One turn moves each row of this set onto another row. After a few examples, where does it send each row asked below?
j_553: [ -4.5  10.1  12.2   6.4  -8.0 -17.0   1.6 -29.8   7.1   8.0   7.5   1.4
   1.2 -23.2  -3.8  10.3   0.7  -6.8 -15.6  19.2   8.8]
j_178: [ -6.5   8.0  -5.7  -5.5   9.7 -10.6   5.0  -3.3  -1.8  -0.4  -1.9 -19.6
  19.3 -13.9   7.3  -2.2   9.8   2.2  21.9  -6.2 -16.8]
j_637: [ 42.5   9.2  -9.0   4.5   1.9 -11.5  15.2  -6.7  -3.6   3.5  -5.8  -2.3
  14.0  -2.9  -6.7  -5.7   9.7  21.9  -9.0  -6.3  16.6]
j_104: [ -2.3  -1.7   5.8 -15.3   3.9 -12.2   8.9   3.7 -24.4   2.4  17.3   3.7
   0.2   5.3  -4.2  -0.3  12.6  -1.4  -2.5 -18.8  19.0]
j_419: [-12.1  -1.6   6.0 -10.7  -6.0 -20.8   8.8  -9.2   7.9 -17.7   1.4 -22.0
  10.4  -2.8  11.6 -11.6   0.1  12.7 -36.5  -8.6  -7.4]
j_422: [ 24.6   7.4   2.3  13.9   2.2 -10.2  15.3 -21.3  -4.1  13.0   0.6  -2.0
   1.2  10.6 -18.0 -15.8  -1.4  20.3 -13.4  10.1   0.7]
j_524: [ -2.3   0.8  16.3  -0.1 -14.0  -7.5  12.7 -31.8   4.9   7.2  18.0  -8.0
   2.8  10.5 -18.2 -17.8  -8.3  19.2  -7.3   0.6  -3.7]
j_52: [ -2.1   2.7   0.6   5.7 -15.8 -11.0   1.2 -30.4   4.5   8.3   5.4   3.4
  -0.9 -17.3   4.6   4.9  -8.2  -6.0 -18.6  28.1   1.7]
j_951: [  5.8   9.4  -9.5  15.3 -21.4  -5.1  -5.3 -25.5  14.6   7.3  14.3   5.8
   3.9  -8.2   6.7  -0.7  -9.3   1.9 -16.1  20.2   2.7]
j_142: [ 29.8  -1.4 -23.1  -6.1 -19.5 -21.2   7.3  -3.6  16.0  14.5  -3.4  15.9
   2.1   5.1  -2.4  -9.0 -11.5  -0.9 -15.2   4.2  -8.1]
j_923: [  1.1   0.4  10.2 -18.3 -22.4  -9.9  12.9 -24.1  16.5  -3.0  15.3 -14.4
  22.9  -4.7  -7.5 -14.0  -0.8  19.9   7.0 -19.3   1.8]
j_430: [ -6.9   2.4 -14.5 -12.5  -0.4  -4.1   2.7  -2.9  -3.7  -2.7   0.3 -15.1
  21.7  -7.5  20.0  -4.0   1.8   0.3  21.8  -9.6 -16.3]
j_559: [ 13.1  -1.0 -10.8 -19.8  -1.6 -10.5   3.8  10.3 -20.0   5.2   9.0  10.1
   3.7   2.1   8.0   9.7   1.3  -3.9  -0.3 -16.6  20.9]
j_231: [  1.3   7.2   5.6   1.8 -13.7 -19.6   7.7 -28.7   6.7  10.1   6.1   4.0
   6.9 -30.2  -2.8   6.2  11.1  -8.0 -11.9  15.1  15.0]
j_432: [ -8.1   2.2 -10.9  -1.3 -17.2  -5.2  -2.9  -8.7  10.5  -9.0  13.9 -17.3
  12.6   7.8  19.9 -18.6 -13.0  20.2 -25.1  -3.2  -3.0]
j_778: [ 19.8  -4.9 -19.0 -17.4 -12.3  -7.6  -4.3  11.3  -9.1   8.0  21.7   8.6
   0.8   2.7  -1.5   4.0  -6.1   6.9  -0.1 -10.3  17.7]
j_156: [ 17.6   2.0  -5.0 -14.2  -2.2 -36.3  17.1  -5.1  10.9  19.6 -20.6  10.1
   2.7   0.6  -9.0  -7.5  -3.8  -8.5 -13.4  -2.9 -11.5]
j_656: [ 20.9  -2.0 -14.1 -12.8  -9.1 -29.2  14.2  -5.9   3.8  21.5 -18.5  14.9
  -1.1   1.9   0.5  -6.2  -9.6  -7.8 -17.6   5.5  -5.5]
j_602: [  6.8   0.8   3.0 -16.8   5.4 -16.7   5.2   9.6 -18.8   0.5  12.2   5.5
  -0.1   2.4  -4.0  10.4   7.6  -2.0  -7.4 -19.2  21.4]
j_696: [ 10.4  -2.9  -3.5 -22.4  -9.8 -36.3  21.5  -6.9   8.0  21.0 -13.7  11.1
   5.0  -0.8  -9.1 -13.9   3.4  -8.4  -8.6 -11.2  -7.4]
j_988: [-16.3  -6.1  -0.7 -10.1 -14.2 -10.5   5.6 -13.6   3.3 -18.3   8.1 -18.2
   9.8   0.1  19.7 -11.8  -6.5  10.1 -30.8  -2.2 -10.7]
j_306: [ -4.4  -1.7   1.4  -4.4  -6.6 -20.6  13.7 -11.8   2.5 -17.2  -0.8 -17.3
  11.4  -8.1  12.0 -14.8  10.6  11.8 -41.9  -5.1  -0.8]
j_434: [ -0.4   3.2 -23.2  -9.8  -6.3  -2.2  -3.5   2.2   2.2   8.1  10.7 -16.4
  17.4  -2.3  13.3 -11.8  -6.8  13.6  22.1  -5.5  -9.8]
j_975: [ -8.3   6.4  -7.6   1.7  10.7 -10.3  11.1  -9.5  -7.5   2.0  -3.6 -19.9
  17.8 -10.3   8.1 -12.7  15.5   3.2  14.4  -1.7 -19.3]
j_995: [ 26.7   6.7  -3.8 -13.8 -12.8  -9.2  12.6 -10.7   9.7  -3.6   5.4 -10.3
  29.2 -15.8  -0.7  -2.3  11.0  19.3   8.4 -21.2  16.7]

j_419 moves to j_178
j_988 moves to j_430
j_306 moves to j_975
Now these:
j_923 moves to j_995
j_434 moves to j_778

One turn moves each row of this set onto another row. After a few examples, where does it send each row asked below?
j_750: [  6.4 -22.9  -1.0   0.9  13.8  -1.8  35.0  20.5  25.5  12.5   9.5 -20.3]
j_126: [ 18.4   3.1  -1.2  21.2  15.1   4.9   1.5  -1.3  37.0  -9.3 -13.1 -13.1]
j_706: [  6.5 -16.9 -11.7  -7.2  12.1  14.2  -0.9   1.5  38.1  15.0  10.5  18.7]
j_175: [ 14.5   2.9   2.5  30.7  13.9  -1.8   0.1   1.4  34.5  -6.0   3.2 -23.4]
j_470: [  0.6  -1.3  19.5  13.7  12.6  11.3   1.3 -17.8  22.8  -4.8  10.5   0.4]
j_700: [ 4.9  2.7 -6.3 -6.8  6.4 17.7 -5.4 33.8 32.3 13.4  9.1 -2.9]
j_685: [ 13.1 -20.9   9.1  10.4   6.0  -9.6  31.0  18.1  22.2   9.4   5.8 -18.1]
j_826: [  5.6 -21.8  12.7   4.6   4.0   2.0  27.0  11.7  22.1  18.2   5.5 -27.3]
j_288: [  6.3 -24.3   1.3  27.0   6.2  15.8  22.0   9.4  15.0  19.8  19.9   0.3]
j_461: [ -0.3  12.2  -7.9 -11.2  -0.9   8.8  -3.2  20.3  30.6   9.1   5.5  -2.8]
j_983: [  9.2 -14.5  -5.4 -13.3  10.9  15.5   1.2  -7.5  37.0  13.6   9.6  14.1]
j_861: [  5.2   0.5  -3.2  20.2  13.0   6.4  -6.1   1.2  37.3 -13.3   0.3 -20.6]
j_943: [ 11.2 -29.3  -2.4  28.3   9.5  13.9  17.0   9.4  19.5  19.5  15.2   5.6]
j_982: [  3.2   9.6 -12.2 -11.6   6.4  13.0   5.2  23.0  32.3  23.1   9.3  -5.7]
j_431: [ -4.3  -1.2  21.1  21.3  10.6  18.6  -0.2 -11.2  20.4  -3.8  14.3  -1.4]

j_288 moves to j_470
j_700 moves to j_826
j_861 moves to j_982
Now these:
j_431 moves to j_983
j_461 moves to j_750

